B =
[[126 134 112 121 127 110 122 106 147 122 132]
 [141 123 125 130 127 105 136 120 145 108 132]
 [135 132 115 128 135 101 120 112 152 119 140]
 [139 118 122 130 134 107 117 134 150 107 133]
 [126 122 112 116 126 118 113 118 143 126 127]]
B[0][0] -> 126
B[4][6] -> 113
B[:, 0] -> [126, 141, 135, 139, 126]
B[0][4] -> 127
B[1][4] -> 127
B[3] -> [139, 118, 122, 130, 134, 107, 117, 134, 150, 107, 133]
B[4] -> [126, 122, 112, 116, 126, 118, 113, 118, 143, 126, 127]
B[0][5] -> 110
B[3][5] -> 107
B[0][10] -> 132
B[1][2] -> 125
B[:, 9] -> [122, 108, 119, 107, 126]
B[2][2] -> 115
B[1][6] -> 136
B[1][3] -> 130
B[:, 3] -> [121, 130, 128, 130, 116]
B[3][0] -> 139
B[4][9] -> 126
B[1][0] -> 141
B[0][8] -> 147

W =
[[117 114 134 131 121 122 135 139 130]
 [128 144 118 129 142 129 137 118 127]
 [113 130 129 142 132 129 134 137 119]
 [132 119 134 118 109 140 128 132 133]
 [124 133 127 128 127 139 148 132 129]
 [156 142 136 122 125 146 133 138 127]]
Rows and columns are counted from 0.
(0, 0) => 117
(4, 5) => 139
(0, 8) => 130
(4, 6) => 148
(2, 8) => 119
(5, 2) => 136
(3, 2) => 134
(4, 0) => 124
(1, 7) => 118
(3, 1) => 119
(3, 3) => 118
(3, 5) => 140
(0, 2) => 134
(5, 3) => 122
(1, 4) => 142
(1, 8) => 127
(1, 2) => 118
(3, 4) => 109
(2, 1) => 130

x =
[[130 119 132 126 132 122 121 125 102 119]
 [108 122 132 131 132 122 121 122 135 133]
 [148 122 128 132 130 116 127 121 145 125]
 [129 136 129 134 127 140 117 121 125 137]
 [125 126 111 133 135 131 122 135 128 125]
 [135 124 125 131 127 118 118 128 130 130]
 [123 124 130 125 131 120 132 127 121 132]
 [122 117 119 135 127 115 137 120 120 126]
 [132 124 131 133 124 137 139 130 107 140]
 [124 136 134 124 136 133 126 128 124 122]
 [135 131 129 128 124 115 110 133 125 123]
 [124 124 131 123 129 123 132 121 128 124]
 [112 132 128 128 125 135 130 129 137 120]
 [130 129 125 130 129 112 147 131 136 127]
 [123 129 133 127 131 134 102 129 126 132]]
x[0][0]	130
x[:, 6]	[121, 121, 127, 117, 122, 118, 132, 137, 139, 126, 110, 132, 130, 147, 102]
x[6]	[123, 124, 130, 125, 131, 120, 132, 127, 121, 132]
x[11]	[124, 124, 131, 123, 129, 123, 132, 121, 128, 124]
x[11][3]	123
x[8][6]	139
x[1][0]	108
x[3][1]	136
x[14][8]	126
x[12][4]	125
x[14][2]	133
x[10][7]	133
x[11][2]	131
x[9][5]	133
x[2]	[148, 122, 128, 132, 130, 116, 127, 121, 145, 125]
x[:, 5]	[122, 122, 116, 140, 131, 118, 120, 115, 137, 133, 115, 123, 135, 112, 134]
x[:, 7]	[125, 122, 121, 121, 135, 128, 127, 120, 130, 128, 133, 121, 129, 131, 129]
x[0][4]	132
x[8][9]	140
x[2][5]	116
x[4][6]	122
x[3]	[129, 136, 129, 134, 127, 140, 117, 121, 125, 137]
x[13][1]	129
x[4][9]	125
x[14]	[123, 129, 133, 127, 131, 134, 102, 129, 126, 132]
x[12][7]	129
x[:, 2]	[132, 132, 128, 129, 111, 125, 130, 119, 131, 134, 129, 131, 128, 125, 133]
x[12][2]	128
x[12]	[112, 132, 128, 128, 125, 135, 130, 129, 137, 120]
x[5][3]	131
x[5][0]	135
x[1][3]	131
x[7][5]	115
x[4]	[125, 126, 111, 133, 135, 131, 122, 135, 128, 125]
x[6][3]	125

grid =
[[140 119 139 125]
 [123 126 123 127]
 [130 139 132 133]
 [140 121 140 136]
 [122 123 119 127]
 [147 110 150 113]
 [135 127 135 131]
 [123 126 123 127]]
grid[-8,0] -> 140
grid[-3,-4] -> 147
grid[-4] -> [122, 123, 119, 127]
grid[3] -> [140, 121, 140, 136]
grid[1] -> [123, 126, 123, 127]
grid[:, -1] -> [125, 127, 133, 136, 127, 113, 131, 127]
grid[-6,2] -> 132
grid[-1,-2] -> 123
grid[2] -> [130, 139, 132, 133]
grid[4,2] -> 119
grid[-6,-4] -> 130

a =
[[150 151 154 156 151 150  99]
 [121 120 119 117 119 121 130]
 [146 148 148 150 148 147 108]
 [153 153 153 148 153 153 117]]
a[0,0] => 150
a[2,2] => 148
a[1,4] => 119
a[:, 3] => [156, 117, 150, 148]
a[3,3] => 148
a[3,6] => 117
a[2] => [146, 148, 148, 150, 148, 147, 108]
a[1,1] => 120
a[3,5] => 153
a[2,0] => 146
a[3] => [153, 153, 153, 148, 153, 153, 117]

X =
[[132 125 121 134 117 124 124 126]
 [136 123 114 140 105 121 120 124]
 [128 128 128 128 127 128 128 128]
 [130 136 126 138 121 138 134 129]]
X[-4, 0]: 132
X[-3, 6]: 120
X[-1, -4]: 121
X[3, 2]: 126
X[-2]: [128, 128, 128, 128, 127, 128, 128, 128]
X[:, 5]: [124, 121, 128, 138]
X[-3]: [136, 123, 114, 140, 105, 121, 120, 124]
X[1, 2]: 114
X[-2, 4]: 127
X[0]: [132, 125, 121, 134, 117, 124, 124, 126]
X[-2, -6]: 128
X[-1, -5]: 138
